Rotation paths and how fast each direction turns (degrees per step)
Each turn is a multiple of 5 degrees from 10 to 175, or 0.
path 1
[  5.2  37.8 -14.5   9.6  24.2   5.1  -5.3  32.1  23.4   9.3  55.3  40.3
  28.6 -18.6  10.0   3.6 -45.6  15.2]
[-21.0  19.6  -3.8  10.4   5.8  35.9 -14.1  16.2  14.6   0.5  55.1  65.0
  -6.9  32.1  -6.9   4.5  22.9  13.4]
[-60.7  25.4  -5.5  38.7  10.5  21.6   8.4   2.6  30.0 -25.9  18.6  39.6
  38.1 -15.7 -12.0  17.6  -5.6 -10.9]
[-10.7  54.9 -19.7   6.4   0.2   1.5  -8.1  25.6  11.6  -6.4  59.5  21.0
  30.8  15.4  -3.7  -6.6 -52.0  -1.6]
[-3.2 21.5  6.4 -7.8 26.9 23.9  5.2  2.0 15.6 -6.3 52.7 81.2  5.9  6.3
  1.3 10.8  3.3 24.8]
[-51.4  17.3 -14.3  51.3   1.6  31.8 -20.9  24.6  37.8  -2.2  34.0  35.5
  16.6 -14.9   0.1   9.4   8.5  -2.4]
[-32.2  50.2 -12.9   4.3  -1.3   4.4   4.1  11.4   8.1 -22.5  43.5  28.9
  34.4  34.4 -30.9  11.7 -33.3 -18.2]
[ -4.5  31.4  -0.3   1.8  37.8  17.0  16.5  10.8  13.2  -1.3  47.2  61.1
  27.5 -15.1  18.5  -3.3 -31.0  28.3]
[-27.7  23.7 -12.3  29.5 -11.2  32.1 -35.9  19.1  31.6  -2.8  58.0  46.5
  -7.4   6.3   3.6  -0.8  16.4   9.1]
[-43.7  31.1  -7.6  16.6  10.2  10.1  10.0   7.1  23.3 -24.9  24.4  45.6
  37.7   9.0 -37.6  35.9 -10.1 -22.3]
[-16.8  42.7 -15.3  18.0  25.9  15.3   9.8  31.3   6.3   8.1  47.0  29.3
  38.2   1.8  13.8 -15.3 -50.0  13.8]
[-15.4  32.1   1.5   0.1  -3.0  25.9 -15.9  -6.2  18.1 -19.8  63.4  65.0
  -7.8  16.2   6.7  -5.3  11.2  20.9]
[-38.5  18.1 -11.0  34.7  11.0  15.1  -8.7  16.8  44.0 -11.8  26.4  47.0
  27.0 -27.4 -18.6  35.5  -1.5 -11.9]
[-26.5  43.7 -21.9  15.2  11.0  14.7   0.3  37.8   1.7   6.6  47.4  22.4
  34.6  36.6 -17.6  -3.3 -38.2  -9.1]
[-22.1  33.5  10.1  -3.8  23.8  24.8  17.3 -14.3   7.4 -22.9  47.9  68.0
  16.7   5.2  14.0  -9.6  -8.7  28.0]
[-25.5  26.4 -14.7  37.1  -8.8  18.9 -34.5  19.7  48.3  -9.0  48.4  38.1
   6.4 -30.4   5.3  11.8  -2.4   2.0]
[-24.5  32.6 -15.4   5.9   8.8  11.1  -1.1  27.5  12.6  -4.4  40.5  43.8
  27.0  38.1 -44.2  30.1 -14.5 -19.5]
[-33.2  29.0  -1.2  20.0  38.8  28.8  27.9  11.3   3.8  -1.1  33.8  49.8
  38.4  -2.0  18.1 -13.9 -26.8  22.2]
[-24.1  42.2  -9.5  18.9 -20.6  20.2 -32.1   0.3  31.6 -24.3  64.5  38.7
  -3.1   0.3  12.6 -12.0  -3.9  12.5]
[-16.3  24.1  -6.5   7.1  15.9   3.6  -2.5  14.6  35.8 -12.2  35.1  59.2
  25.7  -6.0 -36.6  49.8  -9.0 -14.5]
[-31.3  26.7 -18.0  32.0  30.9  29.9   6.5  44.1   2.9  21.6  39.4  32.9
  34.0  17.6   2.9  -9.4 -26.6   7.5]
[-37.5  42.9   4.2   4.8  -6.1  26.2  -0.7 -17.6  10.5 -36.6  53.0  51.4
   7.7  21.0   6.9 -17.0  -1.1  14.7]
[-14.4  30.0  -9.2  20.2   7.8   2.4 -14.8  11.4  47.9 -16.4  41.0  47.1
  24.2 -41.4  -5.7  32.6 -20.2  -2.9]
[-14.6  28.1 -21.1  15.0  15.5  20.6 -11.0  47.4   9.1  20.8  52.5  40.0
  19.0  38.7 -22.7  11.4 -15.7  -4.0]
[-49.4  26.0   7.0  15.8  25.2  34.9  25.7 -10.0   3.7 -22.3  30.4  60.1
  26.4  13.0   5.0  -9.0  -0.5  15.3]
[-26.3  45.1 -13.9  27.6 -12.7   7.4 -24.1   8.9  39.5 -24.3  52.6  24.9
  18.8 -28.2  11.2  -1.7 -28.7   2.4]
[  4.5  30.3 -10.9  -8.6  13.9   5.0  -8.6  24.6  19.5  -1.1  54.5  60.4
  13.8  24.3 -33.2  35.3 -13.4  -5.9]
[-42.0  13.2  -4.7  35.1  38.6  40.4  17.7  24.6   9.4  10.9  27.2  53.3
  28.9   0.8   7.3  -2.2  -1.8  15.8]
[-46.3  49.3 -10.5  23.7 -20.9  19.5 -17.3  -3.6  20.3 -34.2  52.4  24.9
  14.6  14.8   2.4 -16.7 -15.5  -1.0]
[  1.2  36.4  -3.3  -8.2  17.2  -5.4   2.9   4.4  32.0 -18.6  45.7  59.4
  27.7 -17.7 -18.9  35.5 -29.6  -0.2]
[-17.0  15.8 -17.3  29.6  25.9  33.6 -10.4  48.2  15.2  29.6  48.8  46.8
  13.8  10.0   2.8   1.3  -5.4  14.5]
[-59.0  32.8  -0.1  18.8  -2.9  31.3   2.8 -10.3  10.4 -33.3  36.7  47.4
  15.8  29.3 -12.1  -4.0   8.6  -2.3]
[-20.8  44.9 -11.0  18.0  10.2  -2.2   0.4   6.3  34.6 -22.0  38.8  33.8
  38.9 -33.3   1.2  13.6 -45.1  -2.0]
[  7.6  31.2 -14.1  -0.9  11.8  18.0 -18.4  35.6  13.6  15.7  69.0  53.3
   4.1  27.3  -7.7   7.5 -13.5  11.8]
[-50.3  10.4   3.2  27.6  23.8  39.5  11.1   2.3  18.4 -12.1  26.7  66.2
  18.7   5.6  -6.9  12.0  21.4   7.3]
[-46.0  48.3 -18.7  36.0  -8.9  10.5 -11.8  15.6  27.2 -21.1  41.8  11.4
  35.8  -5.9  -1.8  -6.1 -36.1 -10.8]
Directions:
[-14.4 -12.7  -4.1  13.2   5.3   9.4   1.3  14.3  -1.5  12.3 -11.6   0.1
   2.7  12.5 -15.5  10.9  15.4 -11.2]  100
[  2.7   8.1  -7.1  -2.5 -18.2   0.7 -16.8   7.2  -5.1   2.6  14.5 -10.8
 -11.6  25.1  -3.6 -10.4   1.3  -3.5]  145
